(in the rows, 128 means zero)
Rows swapped in pairs by one turn or mirror: which row each one swaps with:
The rows were stretched afterwards, more along some directions than others.
Kul: [141 158 142  96 141 157 127 131 121 132 101 101 125 160 154 127 135 127
  55 185]
linuv: [142 157 127 125  82 127 112 104 166 107 157 120 108 144 143 102 126 150
 104 118]
dala: [ 97 148 161 148  90 114 167 115 111 146  74 131 128 169 138  92 117 128
 118 141]
Suli: [146 123 101 129 159 114 116 124 102 143 111 160 167  98 138 168 143 127
 129 100]
nup: [113 145 163 147  77 114 170 114 116 128 105 132 121 128 172  94 100 107
 101 150]
dav: [139 146 131 122 106 109 140 102 149  69 149 134 115 137 133 130 125 127
 116 133]
letek: [121 154 129 113  75 127 124 122 165 143  95 122 130 123 178 115 133 133
  78 160]
gopog: [149 155 145  91 162 128  88 123 106 133 129 135 157 165 136 157 164 157
  95 133]
zoz: [165 159 104 123 156 159  92 146 115 120 156 134 136 162 128 137 136 160
 101 137]
sorog: [129 126 147 141  91 123 169 104 122 122  93 106 101 152 145  96  88 109
 118 124]
Bab: [146 134 117 135 120 108  98 112 145 115 160 147 130 162 131 141 138 167
 114 120]
sivag: [143 154 140 124 107 123 139 106 118 109 161  96 133 165 143 127 110 125
 126 140]
Sizol: [150 106 145 113 131 104 104 107 115 121 153 148 129 170 157 138 166 132
 107 137]
lan: [157 154 122 114 159 140 112 150 146 100 132 138 139 158 129 132 117 155
 122 146]
mas: [139 119 136 109 115 125 142 129 124 132 132 120 112 146 194 116 161 135
  71 121]
Torag: [151 155 128 103 149 141  72 149 105 151 137 142 131 170 184 135 192 135
  46 134]
fala: [142 150 137  88 111 121 124  90 121 107 164 115 126 176 185 144 172 144
  82  98]
gilu: [145 141 163 136 102 114 164 122 110 122 136 122 131 163 154  87  92 138
 114 154]
pifu: [110 138 143 151  78 119 167 117 129 122  74 118 119 120 129 112 103 138
 136 156]
ligaf: [124 146 117 136 118 138 143 103 178 119 118 138 102 166 172 129  96 156
 106 148]
dalir: [108 133 131 133 100 117 153 111 146 107 125 121 145 146 136 107 121 160
 113 128]
nuso: [160 139 129 115 127 123 105 128 119 121 135 154 142 156 180 146 152  99
 109 117]
seniv: [142 143 142 114 117 136 107  88 127 134 147 127 139 195 186 138 148 119
  79 137]
Vura: [116 179 150 128  94 124 160 113 123 133  99 122 138 147 162 103  98 171
 103 145]
Rupe: [113 149 161 145  91 126 113 128 138 125 101 137 120 137 129 114 118 148
 100 160]
duge: [120 184 150 114  75 146 130 136 130 149  81 109 103 154 171  96 148 135
  55 132]
Dakit: [136 139 148 116  86 105 132 110 118 123 125 107 120 161 201 122 133 125
 103 124]
meb: [147 158 153 139 126 129 159 119 109 103 132 110 112 192 116  98 104 157
 129 157]
mopek: [133 151 152 126 132 141 132 102 138 123 128 126 138 193 125 122 126 130
 108 143]
susat: [159 150 151 107 122 100 145 145 119 115 164 131 162 129 149 122 153 140
 157 106]
Pura: [140 141 124 114 146 110 137 110 117 106 171 146 145 141 170 162 150 142
 118 114]
Mon: [137 117 152 101 136 119 146 130 126 116 125 116 124 143 178 119 160 126
  77 129]
Zuzev: [141 140 132 128  80 124 132 105 145 109 144 105 101 155 155 117 124 162
 128 124]
Rov: [150 129  99 118 150 147 132 129 119 111 141 112 135 144 124 114 130 139
 132 126]
nisug: [131 132 161 119 124 116 107  96 124 121 142 135 126 180 142 151 174 112
  94 105]
Gilo: [144 149 140 132 154 157 109 131 122 150 106 131 124 154 113 149 128 137
  68 166]
Tep: [144 173 179 124 105 118 153 122  99 122 101 117 112 129 130  98 140 140
 104 133]
zul: [146  90 146 103 152 115 107 131 102 150 130 136 146 134 152 149 180  98
 106 123]
kif: [144 137 145 121 124 134 116 143 110 122 107 120 108 135 142 125 155 124
  47 168]
Beso: [108 131 129 147 108 119 173 132 112 132 110 129 152 135 145 104 124 129
 124 108]
nire: [149 140 118 126 163 122 131 120  98 123 134 137 159 106 129 139 131 125
 131 120]
ravin: [136 124 110 126 142 140  82 131 126 144 112 162 116 145 138 130 173 122
  67 116]
fofa: [149 124 112 126 138 136 161 139 150 140 131 128 134 132 130 110 127 125
 129 128]
vosob: [136 139 125 133 121 121 125 119 144 133 111 170 150 142 188 138 131  90
 116 123]
Ropu: [143 152 157 121  98 100 139 118 123 119 131 120 134  99 134  98 147 137
 137 114]
nisu: [120 134 158 120 137 114 105 104 112 133 124 133 131 182 129 149 145 136
  64 130]
gipib: [130 133  99  99 147 145  88 123 116 147 103 130 135 152 171 176 170 120
  61 111]
fot: [155 161 117  95 121 129 120 148 114 129 154 131 172 143 162 115 170 150
 111  91]
fip: [131 146 129 112 102 121 107 137 129 128 161 115 129 140 145 110 185 158
  96 130]
Suf: [136 141 149 103  92 118 132 138 114 115 140 101 153 147 167  86 163 156
  92 130]
raman: [154 134 139  92 153 129 145 140 102 125 107 124 151 139 150 125 144 126
  83 170]
Dur: [135 122 134 146  90 127 145 116 137 157  79 129 112 137 166 126 122  90
 106 155]
Binu: [138 154 155 111  78 110 142 102 156 135 109 134 124 139 181 114 126 126
  75 159]
gefor: [116 115 141 150 145 152 151 114 116 155  85 120 125 162 133 137  86 123
 119 169]

linuv swaps with Rov
fip swaps with sivag
Tep swaps with Suli
zoz swaps with Zuzev
Mon swaps with vosob

